Where one turn sends some rows of the set: a few examples, then the rows asked
puza: [ 13.6 -13.7  -2.0  22.7 -15.5  20.4   4.8 -27.7  17.7 -12.1  27.3   8.5
  21.5  32.2  -3.8 -28.5  -3.4 -31.9  -9.0 -13.8   6.4 -20.6   4.3  -9.5
   5.1  -0.1 -12.4]
rilub: [ -0.5 -31.1  -6.5  13.2   9.2  27.1  15.2 -13.8 -36.4 -13.4   9.8   4.0
  -0.4  -8.9  20.4  18.1  -7.5 -20.1   2.1  -0.1   5.1   1.6 -26.0  -8.2
  -9.6  29.1  18.2]
kib: [-44.1 -21.7  -0.5   0.0  17.5 -13.1 -32.4   1.9  -6.5  11.0   4.4 -18.0
  32.9 -11.3   5.0 -18.9  16.5 -20.7  16.2   2.0  -5.2 -29.7   8.2  12.0
  30.5   7.5  -6.0]
pif: [-45.7  -6.8  -3.7  -1.7 -15.0  -5.9  -8.8 -25.8 -18.1 -12.8   0.0  -5.0
   1.3  23.1 -34.6  -6.8 -27.4   1.5  11.7  -1.5   9.1 -21.4   5.0  25.7
 -28.5  16.9   6.6]
Bafu: [ -7.3 -30.9   8.6  14.9  -1.8 -16.4 -52.1  -3.2 -28.2  -1.5  11.0  -1.9
  41.1 -12.3 -13.0  -4.5  -3.4  -8.3  16.6  -8.4  -3.5 -19.8 -13.1  19.6
   2.7   9.9  -6.4]
beluv: [ 20.4  30.1   3.2  25.8   6.6 -15.5  -5.9   1.5 -10.8 -13.7   1.4  -9.4
  13.7  -4.4   0.6  -6.9   9.3   1.0  -2.7 -28.9   0.3  -3.0   5.0  20.1
  -6.5  24.9 -13.4]
fumog: [-43.2  -7.2 -21.8 -11.3 -32.4 -10.7  11.2  -8.1   4.1 -15.5   0.6 -18.5
   0.9  -6.1 -30.8 -11.6  -7.1 -12.8  12.1   7.8   5.3 -12.9  23.1  46.1
   7.9   7.5  -8.1]
felus: [-10.1  40.6   7.5   9.4   5.9   5.3 -23.5 -13.8  -2.0   4.9  27.0  -1.6
   4.9   9.5  10.3   3.8  14.8  -4.9  30.3  -8.6  -0.1 -13.7   0.8  22.6
   3.3  11.0  10.1]
nezum: [-28.2 -15.5   9.8  11.1  11.2  -6.4 -32.4  21.3 -27.0 -23.5  -0.4  -7.4
  17.0 -22.8 -16.4  -9.9   2.6 -23.7  -7.0 -25.2  12.4 -30.9  -6.7  -1.1
  23.3   2.9 -25.4]
bafi: [-16.1   0.2  19.6  -6.4 -11.6  -2.7   0.4 -26.2 -33.2   6.4  47.9 -11.0
  -4.8  -2.2  10.4 -10.5 -23.5 -34.7 -12.9  22.6  22.7 -20.8  19.2  -3.5
  -0.1  22.4  12.5]
dupub: [  9.5 -33.5  -9.7  12.0 -33.3   8.9  13.5 -28.8 -22.9  -2.9 -17.6 -13.3
   4.2   2.1  -6.8 -15.6  -8.4 -12.4 -23.6  -4.2   3.0 -44.5  -8.3 -25.0
 -12.1  25.4 -10.0]
Vari: [ -2.3 -25.5 -13.3  21.3  15.1  25.4  20.5 -27.4  -4.0 -24.3   2.8 -14.3
  -3.1 -25.0  28.8  -0.2   6.0 -23.3 -21.6  14.2   4.6  -7.9 -17.3  -5.2
  16.9   7.2 -13.1]
zozol: [-39.3  -4.0  -1.3   1.6 -21.1   2.7   6.4  -2.9  21.4 -19.2  -4.3   2.4
  -0.5  -1.9 -25.8 -13.9 -29.3   0.1 -10.0 -11.6  -4.7 -21.9   3.0  16.5
 -12.1  20.4 -34.7]
fita: [-13.1 -18.2 -18.5   4.3 -41.0   7.6  18.8 -22.2 -31.8  16.2   6.4  -7.4
   7.9  -1.5   0.9  10.1  -2.4 -27.3  22.1  22.0  16.8 -55.2  -5.5   0.2
  -3.0  26.0  16.9]
mib: [-15.1  34.4   7.1  -6.7   4.9   1.4 -11.5  -7.4 -18.0 -15.5  11.7 -25.1
  -5.7 -20.9   6.0 -12.2  21.7   0.7  -6.1 -18.7  -7.8  -1.1  28.9  11.9
  16.5  -7.1  -2.8]
nipom: [ -6.9 -28.6 -31.1   1.2   2.4  21.5  20.8 -35.2 -25.3 -25.1  15.1   3.4
  19.7 -13.4  29.4  13.4  16.0 -19.0  13.1  13.9  -3.9  -9.3  -1.7  12.0
  18.1  -3.1  18.5]
mim: [-22.6 -24.1 -14.9   0.1 -46.1  33.2  25.1 -17.2 -12.0  -1.7  -3.2 -17.3
   2.8 -30.4  -1.8  -5.9   7.9 -20.8   1.7   6.2  -9.2 -46.3  12.0 -15.7
  11.2 -11.4  -8.0]
mem: [-12.0 -10.9  -0.7  25.4 -19.6  10.0  43.5   7.7 -24.6  -6.8  22.3  -8.9
  34.3 -23.7  -2.3  -8.8  -0.6 -32.2   5.7  -9.0  -6.0  -6.6  42.6   8.1
  -6.9  -7.2   0.2]

Vari -> nipom
bafi -> puza
Now these:
kib -> Bafu
fumog -> pif
felus -> beluv
mim -> fita

